In the data rows, 50 means zero.
Some points, each followed by its number:
[37 41 35 39 36 41 86 34 82 42 38 99] 0
[87 89 38 35 48 39 53 34 36 34 82 40] 1
[42 34 38 34 30 69 78 38 38 68 73 62] 2
[43 38 63 51 49 41 40 37 38 59 70 58] 3
[38 31 37 77 30 57 66 38 37 63 69 92] 4
[39 46 79 47 90 41 37 43 40 59 52 51] 5
[35 34 35 44 42 42 84 32 39 43 82 79] 6
[42 76 43 62 87 39 36 56 76 37 33 42] 7
[99 51 39 66 51 39 38 41 37 40 76 35] 8
[40 72 47 91 70 43 39 40 66 40 34 69] 9
[72 48 36 38 35 38 40 38 47 37 55 36] 10
[73 74 61 33 50 37 38 36 56 35 43 35] 11
[57 69 49 32 36 40 45 39 67 33 72 38] 12
[41 45 76 40 99 39 36 80 68 38 34 43] 13
[42 35 51 73 36 62 39 56 38 76 36 40] 14
[79 83 38 35 36 40 39 31 38 31 62 37] 15
[40 34 39 70 55 60 51 74 65 60 36 39] 16
[52 72 48 38 55 41 38 41 43 39 67 33] 17
[47 52 56 46 47 40 40 80 39 39 35 40] 18
[42 72 73 56 89 40 35 41 41 38 59 44] 19
[41 62 63 38 72 40 38 38 38 42 45 43] 20
[41 37 38 38 79 58 39 99 82 40 30 37] 21
[37 35 51 71 42 69 42 58 37 85 45 59] 22
[41 34 38 57 33 60 51 37 39 59 59 80] 23
[72 66 53 33 55 48 39 75 99 36 39 34] 24
[88 92 45 38 51 39 39 41 65 32 63 40] 25
[55 49 43 51 42 46 37 58 45 41 36 44] 26
[35 63 38 54 66 41 52 41 37 44 35 40] 27
[43 57 70 36 66 40 37 40 91 38 34 64] 28
[43 34 36 75 50 41 58 50 84 51 33 76] 29
[89 48 38 52 32 38 40 39 46 36 49 40] 30
[41 33 60 82 35 63 41 80 37 99 36 46] 31
[41 52 59 67 66 41 40 40 39 59 37 53] 32
[58 33 59 71 42 41 38 99 54 48 35 37] 33
[38 32 37 40 32 71 75 68 39 68 33 41] 34
[94 33 48 65 35 38 38 58 43 38 51 35] 35
[60 93 69 33 45 40 48 36 52 36 61 65] 36
[49 42 37 33 44 39 71 44 79 40 37 42] 37
[44 35 37 68 38 43 48 42 36 54 36 39] 38
[43 33 35 32 29 83 86 46 37 71 37 39] 39
[40 34 77 60 83 40 38 72 47 51 34 40] 40
[74 69 50 71 56 39 40 41 36 38 72 39] 41
[43 58 36 35 49 42 49 31 39 40 48 41] 42
[65 40 52 61 36 43 39 39 39 50 76 39] 43
[40 70 36 46 67 55 54 51 38 39 70 38] 44
[56 44 37 59 46 41 40 46 46 40 37 38] 45
[39 35 35 29 31 63 99 36 35 41 62 46] 46
[39 36 38 40 34 67 59 42 38 68 34 41] 47
[57 33 99 33 70 40 38 87 99 40 39 40] 48
[35 32 43 77 44 63 46 74 42 80 51 62] 49
[37 35 38 55 37 52 65 40 52 67 33 38] 50
[36 36 38 91 65 40 42 35 62 55 34 90] 51
[41 50 33 37 49 48 74 37 37 43 76 50] 52
[39 36 39 26 35 46 99 37 37 40 96 40] 53
[42 35 36 35 37 56 81 37 35 48 79 41] 54
[64 76 54 70 50 40 38 38 37 38 56 42] 55
[46 35 85 37 92 40 35 55 99 39 36 63] 56
[54 60 38 31 32 40 77 31 51 37 36 66] 57
[43 34 38 40 35 41 46 40 37 58 50 38] 58
[35 31 44 54 34 80 55 65 41 99 36 58] 59
[42 35 38 33 35 40 56 41 49 38 48 36] 60
[41 66 73 36 91 41 38 44 59 40 32 58] 61
[43 37 38 31 34 62 69 41 41 41 35 41] 62
[70 75 36 27 33 50 83 37 64 37 34 43] 63
[60 35 43 68 34 71 42 57 38 64 58 38] 64
[67 56 62 38 37 38 39 42 65 39 45 35] 65
[56 54 90 35 60 40 38 40 77 41 34 63] 66
[38 32 37 64 55 55 49 75 54 59 35 70] 67
[61 33 59 57 37 41 39 83 61 41 35 38] 68
[38 53 36 68 71 41 40 41 48 39 46 80] 69
[66 77 69 34 43 41 40 41 38 33 60 38] 70
[41 32 39 34 32 66 79 53 38 72 40 43] 71
[48 82 62 31 74 42 42 39 54 39 81 37] 72
[43 35 38 26 33 69 86 40 51 49 68 41] 73
[40 63 45 40 53 41 44 37 39 40 34 70] 74
[41 35 35 39 45 44 95 35 35 48 75 48] 75
[68 51 53 36 36 41 40 60 99 39 36 38] 76
[67 66 38 44 36 39 46 39 46 36 54 51] 77
[35 35 73 71 61 41 40 41 59 71 38 92] 78
[40 78 46 80 71 40 37 37 37 39 57 38] 79
[38 33 57 62 32 57 51 40 74 82 39 99] 80
[46 59 37 33 32 42 67 37 42 35 71 40] 81
[39 35 39 35 25 99 54 38 37 71 77 48] 82
[39 34 36 73 35 57 51 38 38 54 37 57] 83
[39 34 55 88 63 50 41 72 38 61 48 41] 84
[43 35 39 34 44 82 41 89 79 49 31 37] 85
[43 71 66 38 89 38 40 40 47 36 77 39] 86
[80 70 37 46 36 48 39 40 61 37 34 40] 87
[43 44 38 36 42 63 40 54 68 51 34 41] 88
[39 33 37 37 27 89 69 37 35 70 99 41] 89
[41 40 61 86 52 54 39 40 39 80 68 46] 90
[43 65 37 42 52 42 43 35 36 36 77 37] 91
[34 34 37 71 40 50 65 40 38 76 64 79] 92
[82 75 61 38 44 40 38 40 39 32 93 41] 93
[42 34 36 35 25 99 68 52 37 74 35 40] 94
[43 69 60 36 58 41 39 38 40 41 38 49] 95
[50 44 38 48 63 41 47 76 38 41 55 36] 96
[40 35 50 78 50 42 42 40 39 70 39 60] 97
[42 65 71 38 79 41 37 49 46 41 34 41] 98
[41 65 39 39 57 41 48 38 42 41 34 88] 99
[66 94 63 34 34 37 48 34 43 34 58 40] 100
[34 37 65 96 83 41 39 39 54 63 37 77] 101
[41 48 37 62 36 41 40 37 57 41 42 61] 102
[65 66 38 36 64 41 41 38 50 39 74 31] 103
[40 34 52 70 64 40 41 37 44 60 55 71] 104
[41 46 36 38 31 92 46 39 35 63 82 39] 105
[57 33 47 33 33 72 42 59 43 57 34 40] 106
[41 31 38 47 32 80 56 91 68 74 37 41] 107
[42 48 80 36 59 39 39 37 76 42 36 54] 108
[50 63 38 36 66 42 55 42 51 39 36 58] 109
[40 34 62 80 49 42 40 41 38 75 38 70] 110
[73 56 38 57 49 41 37 39 38 37 82 35] 111
[42 68 92 35 77 39 38 39 88 40 35 73] 112
[38 54 38 58 86 43 41 71 38 41 37 40] 113
[37 34 43 66 36 64 40 56 63 61 37 72] 114
[41 36 71 82 58 40 38 44 38 73 37 42] 115
[43 34 62 74 52 41 38 60 47 54 35 49] 116
[53 87 38 36 44 38 39 37 57 34 36 40] 117
[37 35 39 60 71 63 40 99 50 46 33 39] 118
[67 84 38 39 47 40 39 35 38 32 76 40] 119
[92 90 94 33 60 41 38 40 44 36 94 35] 120
[61 49 72 36 49 41 38 73 40 40 72 39] 121
[41 59 50 49 88 41 38 64 74 41 31 41] 122
[91 74 66 45 64 40 36 61 42 32 70 40] 123
[35 33 35 49 46 53 71 47 38 59 45 54] 124
[42 35 34 37 49 42 99 38 37 44 50 40] 125
[35 35 36 66 50 47 65 41 39 59 48 64] 126
[66 59 74 37 39 43 38 42 38 42 70 39] 127
[41 64 55 38 53 43 38 37 38 41 64 65] 128
[62 59 76 32 39 38 38 40 65 39 51 37] 129
[70 56 36 38 32 53 47 37 37 39 41 38] 130
[41 57 49 39 44 55 39 39 38 49 36 42] 131
[92 99 60 33 45 39 40 31 39 28 75 41] 132
[87 54 47 79 56 39 36 64 38 39 35 40] 133
New points follow, each followed by the number of its nearest point above by angle.
[39 67 42 48 60 41 40 38 42 40 37 36] 27
[42 34 38 51 35 68 49 68 38 81 42 40] 59
[42 73 40 46 51 41 56 43 37 40 33 37] 27
[42 46 68 77 43 47 39 42 40 76 50 68] 110
[40 63 38 55 67 39 59 32 49 41 35 98] 99
[41 31 38 51 27 95 46 89 55 92 35 41] 107
[37 35 36 56 50 41 72 37 39 41 41 71] 126
[36 40 38 43 57 41 54 38 67 42 36 68] 0
[58 74 53 28 38 41 60 41 39 37 51 38] 100
[39 34 37 50 34 42 76 36 85 50 35 99] 0
[41 35 39 68 70 41 40 96 40 41 35 38] 118
[42 60 37 38 38 43 68 39 42 41 36 48] 57
[41 33 43 26 60 83 57 92 97 41 32 38] 85
[40 34 62 80 33 73 39 97 50 76 34 40] 31
[67 52 38 52 35 42 38 41 39 36 89 33] 111
[42 68 43 84 62 39 39 41 36 37 77 37] 79
[38 36 36 35 42 70 62 52 39 40 47 38] 62
[40 55 43 58 82 41 36 42 73 37 47 75] 69
[93 59 43 44 47 38 37 42 39 37 42 38] 30
[41 54 37 37 35 40 74 34 60 47 34 99] 0
[43 77 40 70 79 40 37 37 55 37 37 65] 9
[41 35 38 38 29 90 62 51 38 84 66 53] 82
[45 33 74 65 50 41 38 60 51 61 40 55] 116
[58 53 59 78 60 39 36 39 40 40 76 36] 41
[43 43 33 30 26 65 99 35 35 38 49 53] 46
[52 53 56 39 74 45 37 88 81 40 32 40] 21
[44 40 80 38 36 54 37 43 39 72 48 53] 3
[44 73 87 35 99 39 34 35 40 37 99 33] 86
[37 34 46 69 35 65 40 46 48 81 37 43] 14
[42 80 72 38 97 39 36 38 39 38 79 39] 86
[35 30 36 35 31 92 69 87 39 66 37 40] 34
[39 52 37 57 47 39 66 40 62 38 35 86] 0
[40 35 59 63 50 48 39 49 38 58 62 42] 90
[38 75 37 75 56 49 44 41 36 39 53 39] 79
[42 35 54 74 55 50 38 59 38 57 49 39] 84
[78 47 35 52 35 43 40 37 41 38 36 37] 30
[42 34 49 81 43 42 39 91 46 52 36 38] 33
[41 33 37 72 50 40 67 41 91 44 33 80] 29
[40 33 36 36 25 81 86 36 37 65 48 83] 2
[42 37 34 39 34 40 89 33 79 42 37 99] 0
[41 57 38 40 54 48 64 63 38 41 31 40] 27
[42 34 65 65 45 39 39 62 45 44 37 41] 116
[40 34 36 40 36 63 60 40 38 65 33 40] 47
[47 59 38 38 37 42 58 36 36 39 65 38] 81
[40 42 32 36 35 46 91 36 35 40 74 78] 6
[41 32 53 52 34 86 39 99 75 82 34 40] 107
[77 35 62 75 64 41 38 99 42 56 34 38] 33
[42 44 37 28 66 59 66 65 63 40 33 38] 21
[37 35 39 79 76 41 39 41 75 40 36 90] 51
[42 39 39 47 37 40 42 38 58 41 38 63] 102
[40 31 36 35 29 88 85 89 36 72 38 39] 34
[62 36 37 66 36 48 48 41 37 55 47 41] 38
[37 35 35 68 39 42 64 34 48 36 99 87] 6
[37 81 39 83 66 41 39 38 35 39 55 41] 79
[38 37 58 68 87 41 37 63 49 40 33 41] 40
[35 52 57 62 76 41 39 40 40 50 36 60] 32
[37 35 37 67 38 53 62 41 38 69 36 41] 50
[68 72 69 36 70 42 38 82 39 34 46 33] 123
[40 34 62 35 29 80 61 41 39 99 47 71] 59
[41 61 35 83 70 42 39 55 47 39 45 79] 69
[41 33 38 36 32 97 47 97 39 80 35 37] 107
[38 36 39 58 44 61 39 46 42 46 35 59] 83
[33 34 36 39 55 41 70 37 61 42 47 77] 0
[36 36 40 93 46 46 43 40 38 68 43 65] 97
[37 43 36 46 69 65 39 76 49 42 33 42] 118
[34 34 36 37 53 46 64 40 61 46 37 53] 37
[68 44 62 39 55 41 37 68 57 38 77 35] 121
[82 99 93 32 71 38 38 35 48 31 80 39] 120
[87 90 92 28 79 48 38 77 84 35 36 35] 24
[75 92 41 33 48 37 79 34 37 33 79 40] 1
[49 55 35 33 35 99 53 77 36 55 50 40] 94
[43 34 65 49 42 64 41 99 71 76 34 40] 107
[39 33 50 74 34 66 40 46 49 89 36 66] 22
[42 60 41 62 56 39 40 35 53 40 53 80] 69
[39 64 38 52 55 42 45 43 39 32 76 56] 91
[79 70 79 36 57 39 37 40 39 34 71 40] 120
[81 72 46 35 34 38 50 39 38 33 59 36] 15
[57 61 61 34 47 45 38 70 39 35 55 38] 121
[42 36 37 37 33 42 76 36 54 53 36 89] 0
[41 57 76 39 72 41 38 48 38 41 82 39] 86
[38 33 37 81 45 42 61 45 54 60 37 89] 51
[41 34 38 73 43 42 40 38 37 42 50 40] 38
[42 29 59 55 34 77 40 99 66 77 35 42] 107
[78 32 42 75 33 40 38 41 46 38 58 40] 35
[40 38 50 72 42 63 41 55 36 65 50 40] 14
[35 35 38 83 57 41 45 41 63 47 36 76] 51
[36 34 57 78 36 74 41 92 38 95 36 42] 31
[82 73 85 27 66 41 39 73 91 37 35 35] 24
[64 43 76 36 61 40 39 87 81 39 43 39] 48
[39 57 35 29 33 77 82 33 36 41 51 67] 46
[38 77 38 69 74 41 51 41 36 41 36 40] 27
[41 35 37 39 34 47 68 40 38 49 36 39] 62
[37 36 69 86 74 40 36 43 51 56 38 84] 101
[37 48 38 59 67 40 77 36 41 60 45 93] 126
[40 86 38 78 68 41 49 40 36 37 74 39] 79
[42 48 36 38 34 63 69 38 39 48 36 60] 62
[41 35 46 65 53 54 40 72 43 49 34 39] 118
[41 34 83 62 48 56 35 69 42 86 36 46] 31
[42 43 60 56 80 40 37 37 75 40 70 65] 56
[37 29 36 35 26 73 99 41 37 83 80 61] 2
[43 58 66 40 65 39 40 38 40 40 77 62] 128
[41 36 50 70 37 44 41 58 39 67 35 40] 14
[40 47 79 53 68 44 38 40 39 77 79 59] 3
[40 33 35 32 27 80 99 33 36 75 60 64] 2
[58 68 37 40 34 40 61 39 37 35 68 40] 81
[39 62 38 54 44 51 45 53 64 40 36 58] 102
[62 92 58 32 51 40 46 35 41 37 48 39] 100
[43 38 89 40 65 41 38 40 45 70 57 48] 5
[41 33 86 63 36 66 39 85 65 96 49 60] 31
[47 57 38 36 37 52 58 44 39 40 35 59] 57
[39 64 39 77 96 40 35 65 47 36 60 37] 113
[41 42 41 30 31 96 62 54 37 81 45 40] 94
[57 41 78 28 62 41 41 75 88 40 35 38] 48
[35 61 37 83 71 41 46 40 39 38 64 85] 69
